Each row has a name. Each question is about the rows just above it. Places in a row count from 0.

[-50.7  33.8  16.5 -20.9  28.7 -68.4 -11.7  34.9]  Q_761
[-58.4   8.0  12.8  18.2  31.2 -43.3  -7.3  34.0]  Q_704
[-52.0  26.3  14.9  -9.9  29.4 -61.0 -11.1  34.2]  Q_889
[-44.7  49.2  19.2 -49.2  27.0 -86.5 -13.6  34.5]  Q_561
Changed Q_889: [-52.0  26.3  15.0  -9.9  29.4 -61.0 -11.1  34.2]. Place and old value:  2, [14.9]
Number of entries in [-44.7  49.2  19.2 -49.2  27.0 -86.5]:  6
Number of entries in [-44.7  49.2  19.2 -49.2  27.0]:  5

[ 0.0 -9.1 -0.2  7.0 -5.9  0.6 -5.4 -0.1  3.3  0.7 -2.3 -9.2  6.1 -1.8
 -2.6  9.2  3.3 -3.5  1.4  2.4 -3.3] -> Q_511
[ 34.2  15.8   3.7  17.7   6.9  14.5   7.9 -21.4  18.6  31.1 -24.3 -18.1
  -8.3   6.9  -2.9   6.9   2.9  26.0  16.7  26.4   6.9] -> Q_891
[ 37.0   7.9  14.5 -21.4   6.9  15.8   3.7  17.7  16.8 -49.1  -1.8  17.3
  37.9   2.8 -26.2  -7.7 -43.1   7.4  38.0 -19.3  -1.5] -> Q_333
[-21.4  18.6  31.1 -24.3 -18.1  -8.4  36.1  -2.9  21.1   2.9  26.0  16.7
  61.9 -25.2   2.0  41.3  -9.0  -2.4   7.7  44.6   7.7] -> Q_685
Where does [ 34.2  15.8   3.7  17.7   6.9  14.5   7.9 -21.4  18.6  31.1 -24.3 -18.1
  -8.3   6.9  -2.9   6.9   2.9  26.0  16.7  26.3   6.9] differ from Q_891, and what was there?  19, [26.4]
Count the entries of [ 0.0 -9.1 -0.2  7.0 -5.9  0.6 -5.4]:  7
Number of entries in [ 34.2  15.8   3.7  17.7   6.9  14.5   7.9 -21.4  18.6  31.1 -24.3 -18.1
  -8.3   6.9  -2.9   6.9   2.9  26.0  16.7  26.4   6.9]:  21
Which value appears more than once in Q_891?  [6.9]
Number of entries in [ 37.0   7.9  14.5 -21.4   6.9  15.8   3.7  17.7  16.8 -49.1  -1.8  17.3
  37.9   2.8 -26.2  -7.7 -43.1   7.4  38.0 -19.3  -1.5]:  21
The next 2 entries after [-21.4  18.6  31.1 -24.3 -18.1  -8.3   6.9  -2.9   6.9   2.9  26.0  16.7]:  [26.4  6.9]
The next 2 entries after [ 15.8   3.7  17.7   6.9  14.5   7.9 -21.4]:  [18.6 31.1]

[ 79.1  72.6  56.6  58.0 -64.1  -0.4 -12.6] : Q_131
[ 79.1  72.6  56.6 -88.9  62.6  21.6 -35.5] : Q_541
[ 79.1  72.6  56.6  58.0  40.7  -0.4 -12.6] : Q_470
[ -3.5  18.2  17.5  70.4  17.4  16.8 -61.2] : Q_428
How many entries does [79.1 72.6 56.6 58.0] have?  4
One entry of Q_470 was changed: [ 79.1  72.6  56.6  58.0  40.7  -0.4 -12.7]. Where, and from what?  6, [-12.6]
Whose row is [ 79.1  72.6  56.6  58.0 -64.1  -0.4 -12.6]?  Q_131

[ -7.5   5.8   1.5   2.5 -13.7  14.6  11.0  -1.9] -> Q_128
[ -7.3   2.9 -20.9  25.1  -3.3   9.7  15.0 -11.3] -> Q_388
[  4.9   2.1  11.5  -9.2 -20.9  18.9   3.1   4.9] -> Q_810
[  8.5  -1.7   8.2  -5.5 -13.8  12.8  12.0  -6.9] -> Q_538
[-15.3   6.0  10.1  -6.8   2.0  -3.3  18.4 -11.7] -> Q_746
[ -6.2   6.2   2.3  -0.3 -14.7  -1.4  -1.4   9.0] -> Q_740
[-12.0   0.0 -23.3  21.0  26.5 -21.7  -4.8  -4.6] -> Q_981
[  1.5   2.7 -13.7  14.6  21.3 -18.5  27.0  -7.4] -> Q_356
[-23.6   3.8 -10.1   6.7  36.8 -35.6  -5.7  -3.5] -> Q_290
[-10.2  -0.3 -13.9  13.8  21.3 -18.0   8.1 -13.6] -> Q_721
The value that Q_740 holds more than once:  [-1.4]
Number of entries in [-12.0   0.0 -23.3  21.0  26.5 -21.7  -4.8  -4.6]:  8
Changed Q_810: [  4.9   2.1  11.5  -9.3 -20.9  18.9   3.1   4.9]. Place and old value:  3, [-9.2]
Give the next 2 entries after [  1.5   2.5 -13.7  14.6].  [11.0 -1.9]
What are the next 2 entries after [-15.3   6.0  10.1  -6.8]?  [ 2.0 -3.3]
One entry of Q_388 was changed: [ -7.3   2.9 -20.9  25.1  -3.3   9.7  15.0 -11.2]. Where, and from what?  7, [-11.3]

[ 16.0   8.6  42.2 -40.5 -66.2  56.3 -24.7] -> Q_256
[-74.8  20.1 -18.3  10.3  80.9 -79.9 -25.9] -> Q_328
[  7.1   7.7  34.3 -31.3   7.7  40.1  -7.4] -> Q_971
[  8.8   9.6   8.8  -7.1 -32.5   8.8 -15.4] -> Q_55
[ 10.0  11.4  44.9 -43.8 -64.4  53.6 -29.4] -> Q_278
Changed Q_971: [  7.1   7.7  34.3 -31.3   7.7  40.1  -7.3]. Place and old value:  6, [-7.4]
[ 16.0   8.6  42.2 -40.5 -66.2  56.3 -24.7] is in which row?  Q_256
Which value appears more than once in Q_55?  [8.8]
Which value appears more than once in Q_971?  [7.7]
Where does [  8.9   9.6   8.8  -7.1 -32.5   8.8 -15.4] differ from Q_55, and what was there?  0, [8.8]
Changed Q_278: [ 10.0  11.4  44.9 -43.8 -64.5  53.6 -29.4]. Place and old value:  4, [-64.4]

[ -8.4  -7.4  -3.8  -7.2   4.9   1.3   3.9 -10.4  -3.8   9.9  -4.1  -4.6
   6.3  -9.9  -6.1   1.1   6.8 -11.2  -6.9  -4.6 -19.4   7.7   2.0  -5.0
  -5.3   0.0  -7.2   2.7 -11.1  -3.2   6.7   7.6   5.0   9.8   0.2   1.8
  -7.3  -6.7]  Q_361
[ 3.6 -1.2 -1.2  0.2 -0.1  2.0 -1.9 -0.3 -1.0 -0.6  0.6 -0.1  0.8 -2.1
  2.7  2.9  0.2  1.3 -1.8 -1.8  2.5 -4.6 -1.2 -2.6  2.4  0.0 -4.0  2.3
 -2.5 -2.7  0.0 -2.4  1.5  0.8  2.1  2.7  1.8 -0.5]  Q_928
[-17.6 -23.8 -15.8  -4.6  10.9   5.8  11.7   2.2  -8.3   7.4  -4.6  -4.3
  18.5 -22.5   9.6   8.4  -5.3 -16.3  -2.1  -0.9 -21.2  -0.2  -4.0 -11.4
 -16.6   1.7 -14.1   1.0  -0.8  -1.7 -11.5  20.7  11.9  14.7  12.9  -3.8
   8.0 -14.2]  Q_976
[ -0.2  -1.6   3.9 -12.3   0.3   1.2   3.4 -23.3  -4.5  10.6  -7.2 -11.1
   4.2  -9.1 -20.3  -6.8  10.7   0.4 -19.1 -10.5 -26.4  19.5   6.8   0.1
  -3.5  11.3   3.4  -2.1 -23.5   7.5  26.1  -6.9   3.0  18.0  -6.2   1.7
 -16.0   5.5]  Q_260
[ -8.7  29.0 -42.7 -25.0 -43.7  29.1  32.8  21.9  29.6  -2.9  13.0   9.9
 -12.4  -9.7 -13.0 -22.2   2.8 -47.8   9.6 -58.1  46.6   2.9  -1.7  16.5
 -23.6  21.7  26.8 -34.3  -0.9   0.9 -11.4  -9.8  -1.9  12.8   8.7 -10.8
 -39.1 -16.9]  Q_811
[ -6.4   1.1 -12.4  17.9  -4.0  -1.4  -0.4  -8.6   1.2 -12.1  -0.8   3.8
  11.2  10.7 -12.9  -2.8   0.5   1.0   7.0  -6.1 -15.1  -8.0  -1.4 -16.3
 -18.8 -18.4   7.4 -19.6  -0.2  -6.8   0.8 -14.6   7.6   1.1  16.0  15.5
  -5.7   6.3]  Q_922
[ -2.5 -28.1  -7.2 -11.8   6.9 -12.3 -15.7  20.2 -14.2   3.4   1.1  17.8
 -20.5  28.3 -12.0  -3.9  -8.4 -25.1  -8.4  -0.2  11.6  14.5  11.1   3.6
  -3.2  -7.9  -1.9  -7.2  26.6  12.7  10.1  10.9  -6.6  13.1  -8.4  24.7
  11.4  -2.0]  Q_415
[ -6.4   1.1  -2.9  17.9  -4.0  -1.4  -0.4  -8.6   1.2   7.2  -0.8   3.8
  11.2  -9.0 -12.9  -2.8   0.5   1.0   7.0  -6.1 -15.1  -8.0  -1.4 -16.3
 -18.8 -18.4   7.4 -19.6  -0.2  -6.8   0.8 -14.6   7.6   1.1  16.0  15.5
  -5.7   1.7]  Q_752
[ 53.7 -17.0  23.4   7.3  -0.1  -4.9 -13.1 -11.5  16.9  16.1  17.4  16.8
  11.5 -28.2 -15.5  -9.3  32.7 -24.8  -1.6   1.6  -8.9 -66.7  45.7  21.4
  15.6  27.1 -13.8  -4.1  30.5  -3.4 -13.2 -28.6  34.6  44.3   9.5   4.9
   9.6  21.4]  Q_37
[  0.0  19.8 -21.5  31.5 -12.2  -3.8  10.5 -33.1 -35.6   9.8  -7.4  -1.7
   7.7  -2.9 -19.6  -4.9   8.2  -3.9 -12.9  -7.2 -15.2  16.0   4.9   2.1
 -16.8   6.6   4.6  -2.9 -14.0  -1.5  19.2  -6.1   0.6  12.7  -0.7   3.2
 -13.7   3.7]  Q_737
[ -4.1 -38.2 -12.9 -15.5   4.4 -17.7 -23.3  26.1 -22.4   3.6   0.0  19.8
 -21.5  31.5 -12.2  -3.8  10.5 -33.2 -35.6  -1.5  13.1  15.6  19.1   1.9
  -0.8  -5.5  -1.3 -10.9  27.7  16.6  12.6  10.6 -15.4  12.9 -13.4  26.9
  18.1   1.9]  Q_702
[  3.5  -3.6  -0.4 -12.4   1.3   3.5   1.2 -14.4   1.9   9.8  -7.4  -1.7
   7.7  -2.9 -19.6  -4.9   8.2  -3.9 -12.9  -7.2 -15.2  16.0   4.9   2.1
  -4.1   6.6   4.6  -2.9 -14.0   1.0  19.2  -6.1   0.6  13.2  -0.7   3.2
 -13.7   3.7]  Q_30
Whose row is [ -6.4   1.1 -12.4  17.9  -4.0  -1.4  -0.4  -8.6   1.2 -12.1  -0.8   3.8
  11.2  10.7 -12.9  -2.8   0.5   1.0   7.0  -6.1 -15.1  -8.0  -1.4 -16.3
 -18.8 -18.4   7.4 -19.6  -0.2  -6.8   0.8 -14.6   7.6   1.1  16.0  15.5
  -5.7   6.3]?  Q_922
Give the next 2 entries after [  0.0  19.8 -21.5  31.5 -12.2  -3.8  10.5 -33.2 -35.6].  [-1.5 13.1]
The next 2 entries after [ -4.1  30.5  -3.4 -13.2 -28.6  34.6]:  [44.3  9.5]
Count the entries of [  3.5  -3.6  -0.4 -12.4   1.3   3.5   1.2 -14.4   1.9   9.8  -7.4  -1.7
   7.7  -2.9 -19.6  -4.9   8.2  -3.9 -12.9  -7.2 -15.2  16.0   4.9   2.1
  -4.1   6.6   4.6  -2.9 -14.0   1.0  19.2  -6.1   0.6  13.2  -0.7   3.2
 -13.7   3.7]:  38
Changed Q_30: [  3.5  -3.6  -0.4 -12.4   1.3   3.5   1.2 -14.4   1.8   9.8  -7.4  -1.7
   7.7  -2.9 -19.6  -4.9   8.2  -3.9 -12.9  -7.2 -15.2  16.0   4.9   2.1
  -4.1   6.6   4.6  -2.9 -14.0   1.0  19.2  -6.1   0.6  13.2  -0.7   3.2
 -13.7   3.7]. Place and old value:  8, [1.9]
Changed Q_976: [-17.6 -23.8 -15.8  -4.6  10.9   5.8  11.7   2.2  -8.3   7.4  -4.6  -4.3
  18.5 -22.5   9.6   8.4  -5.3 -16.3  -2.1  -0.9 -21.2  -0.2  -4.0 -11.4
 -16.6   1.7 -14.1   1.0  -0.8  -1.7 -11.5  20.6  11.9  14.7  12.9  -3.8
   8.0 -14.2]. Place and old value:  31, [20.7]
Repeated in Q_737:  [-2.9]

